[[ -1.2   0.8   0.8   0.8]
 [ -0.1   0.1   0.2   0.1]
 [ 23.0 -10.1 -21.8 -11.3]
 [-69.0  14.2  38.0  16.2]]
|
[[-69.0  14.2  38.0  16.2]
 [ -1.2   0.8   0.8   0.8]
 [ -0.1   0.1   0.2   0.1]
 [ 23.0 -10.1 -21.8 -11.3]]

[[-30.0 -13.3  22.1 -10.6 -20.5  -4.9   3.3 -11.6]
 [ 25.8 -25.6   9.5  38.8  -0.6  14.7 -32.0  32.3]
 [ 12.8  60.3  -6.3  25.0  -9.6  39.5  66.6 -66.3]
 [-21.1  78.4 -14.2 -50.1 -47.0 -25.7  13.8 -81.9]
 [ 23.7  31.7 -11.5 -10.2 -22.3   9.3   3.9 -17.6]
 [ 70.7  -3.8  30.3 -35.2 -15.2 -15.4 -57.3  20.3]
 [ 22.1 -27.7  25.3 -15.3  -5.0  -6.4 -29.6  26.3]]
|
[[ 70.7  -3.8  30.3 -35.2 -15.2 -15.4 -57.3  20.3]
 [ 22.1 -27.7  25.3 -15.3  -5.0  -6.4 -29.6  26.3]
 [-30.0 -13.3  22.1 -10.6 -20.5  -4.9   3.3 -11.6]
 [ 25.8 -25.6   9.5  38.8  -0.6  14.7 -32.0  32.3]
 [ 12.8  60.3  -6.3  25.0  -9.6  39.5  66.6 -66.3]
 [ 23.7  31.7 -11.5 -10.2 -22.3   9.3   3.9 -17.6]
 [-21.1  78.4 -14.2 -50.1 -47.0 -25.7  13.8 -81.9]]

[[-13.0  21.0   1.0]
 [ 15.1 -26.2   3.5]
 [-14.6  33.6 -12.9]
 [  9.3 -15.4  13.7]
 [ 68.0 -55.0  58.2]
 [ -1.0  49.0  16.5]
 [ 21.9  -1.1  15.5]
 [  2.4   4.7  22.1]]
|
[[ 68.0 -55.0  58.2]
 [  2.4   4.7  22.1]
 [ -1.0  49.0  16.5]
 [ 21.9  -1.1  15.5]
 [  9.3 -15.4  13.7]
 [ 15.1 -26.2   3.5]
 [-13.0  21.0   1.0]
 [-14.6  33.6 -12.9]]

[[ 46.3  12.0  -4.3   9.1  24.5  51.7   2.4   3.4  12.8  38.3  12.8  24.8
   84.2]
 [ 40.9   0.5  53.0 -17.0   9.9   6.8  41.0 -31.6  36.6  39.7  11.8   0.6
   14.7]
 [ 39.4  18.3  45.1 -14.3  23.6  23.1  45.9 -30.5  26.8  36.1  21.2   4.0
   29.1]]
|
[[ 40.9   0.5  53.0 -17.0   9.9   6.8  41.0 -31.6  36.6  39.7  11.8   0.6
   14.7]
 [ 39.4  18.3  45.1 -14.3  23.6  23.1  45.9 -30.5  26.8  36.1  21.2   4.0
   29.1]
 [ 46.3  12.0  -4.3   9.1  24.5  51.7   2.4   3.4  12.8  38.3  12.8  24.8
   84.2]]

[[-20.7  -9.8  42.4]
 [-15.4 -12.8   6.4]
 [ 36.8  31.7 -18.6]
 [-61.6 -22.5  25.8]
 [ 27.7  34.3 -11.4]
 [-19.4  10.4 -46.0]
 [ 25.7 -28.2  13.9]
 [  2.3  72.0  -5.5]
 [ 23.5  25.9  -5.0]
 [ -2.5 -17.3  20.3]]
|
[[-20.7  -9.8  42.4]
 [-61.6 -22.5  25.8]
 [ -2.5 -17.3  20.3]
 [ 25.7 -28.2  13.9]
 [-15.4 -12.8   6.4]
 [ 23.5  25.9  -5.0]
 [  2.3  72.0  -5.5]
 [ 27.7  34.3 -11.4]
 [ 36.8  31.7 -18.6]
 [-19.4  10.4 -46.0]]

[[ 15.2  40.3  21.4   4.2   3.0  -3.0   1.5  -3.0 -27.7]
 [-43.8 -51.0 -39.3 -62.7 -53.2 -54.2 -56.0 -58.6 -55.9]
 [-15.2  -9.6   2.2  19.2  14.1  25.7  34.7  39.3  15.2]
 [ 34.5  37.5  39.0  43.0  35.5  37.4  19.2   9.5   5.0]]
|
[[ 34.5  37.5  39.0  43.0  35.5  37.4  19.2   9.5   5.0]
 [ 15.2  40.3  21.4   4.2   3.0  -3.0   1.5  -3.0 -27.7]
 [-15.2  -9.6   2.2  19.2  14.1  25.7  34.7  39.3  15.2]
 [-43.8 -51.0 -39.3 -62.7 -53.2 -54.2 -56.0 -58.6 -55.9]]

[[ -0.2  -5.3  38.7   1.4]
 [ -1.4  14.1  37.3   1.7]
 [  0.8  31.4  69.3   2.1]
 [ -2.4 -25.9  41.4  -2.1]
 [  1.8  22.7 -77.5  -0.9]
 [  2.1 -15.7  54.5  -0.7]
 [  2.2 -18.0  76.4   2.9]
 [ -1.3   4.2 -42.1   0.2]
 [ -2.2  27.6 -38.9   4.6]]
|
[[  2.2 -18.0  76.4   2.9]
 [  0.8  31.4  69.3   2.1]
 [  2.1 -15.7  54.5  -0.7]
 [ -2.4 -25.9  41.4  -2.1]
 [ -0.2  -5.3  38.7   1.4]
 [ -1.4  14.1  37.3   1.7]
 [ -2.2  27.6 -38.9   4.6]
 [ -1.3   4.2 -42.1   0.2]
 [  1.8  22.7 -77.5  -0.9]]
---
[[ 34.2 -13.1  11.0]
 [ 13.5   7.1  -0.5]
 [  3.8  12.0 -67.9]]
|
[ 34.2   7.1 -67.9]

[[-14.3  68.2  -5.8  32.9]
 [-15.6  53.7   2.0  37.5]
 [ 27.3 -25.8 -22.6 -69.9]
 [ -5.0  80.5 -21.4   6.7]
 [  0.0   0.2  33.6  82.6]]
|
[-14.3  53.7 -22.6   6.7]

[[-58.6  -4.9 -33.4]
 [-27.1 -42.5  45.7]
 [ 63.6  20.8  12.1]
 [  4.8 -36.1  57.6]
 [-63.0 -24.2  -6.9]]
|
[-58.6 -42.5  12.1]

[[ 2.0 24.5 30.2]
 [ 0.2 62.6 -1.1]
 [-3.3  5.5  6.4]
 [ 0.7  6.8 20.2]
 [ 3.6  0.0  8.4]]
|
[ 2.0 62.6  6.4]

[[ 62.5  -0.6 -77.4 -34.0]
 [  7.2  66.7 -81.5  20.9]
 [  9.1 -61.3  62.2 -26.6]
 [ -2.4 -36.1  46.5 -10.1]]
|
[ 62.5  66.7  62.2 -10.1]

[[ 12.9  56.3  66.2  -2.0 -15.1]
 [  6.1  20.9  44.6   3.2  -2.7]
 [ 12.9  56.3  66.2  -1.1 -15.1]
 [ 12.9 -14.5 -41.6  -1.1 -11.0]
 [  3.9 -58.8 -41.6  -8.8  13.8]]
|
[12.9 20.9 66.2 -1.1 13.8]

[[ 52.8 -12.7]
 [-71.2   9.9]]
|
[52.8  9.9]

[[ 57.5  18.1  -0.1 -63.2]
 [-17.6  35.1 -73.7  -1.1]
 [ 16.4   7.6   9.0  -1.9]]
|
[57.5 35.1  9.0]

[[  7.4 -12.4  14.7  11.2  42.8]
 [-73.4  34.1 -12.8  23.3 -10.5]]
|
[ 7.4 34.1]
---
[[-29.8 -12.4 -61.2  43.9 -48.2]
 [-29.6  10.0  -3.3 -25.1 -13.0]
 [-29.6  31.3 -14.5 -13.2   4.5]]
|
[-48.2 -25.1 -14.5]

[[-55.6 -82.7]
 [-59.9 -73.0]]
|
[-82.7 -59.9]

[[ 53.2  29.2]
 [-60.9 -62.3]
 [ 23.7 -29.5]
 [-65.0 -78.6]
 [  3.5 -24.0]]
|
[ 29.2 -60.9]

[[  2.2  29.7 -10.9 -41.7   1.3]
 [ 25.6 -73.5 -16.5  34.0 -28.2]]
|
[ 1.3 34.0]

[[  9.0  31.9 -68.8]
 [  5.8  19.3 -42.7]]
|
[-68.8  19.3]

[[ 10.5 -75.7]
 [ 17.5  65.6]
 [-42.5  63.3]
 [ 11.1 -71.8]]
|
[-75.7  17.5]
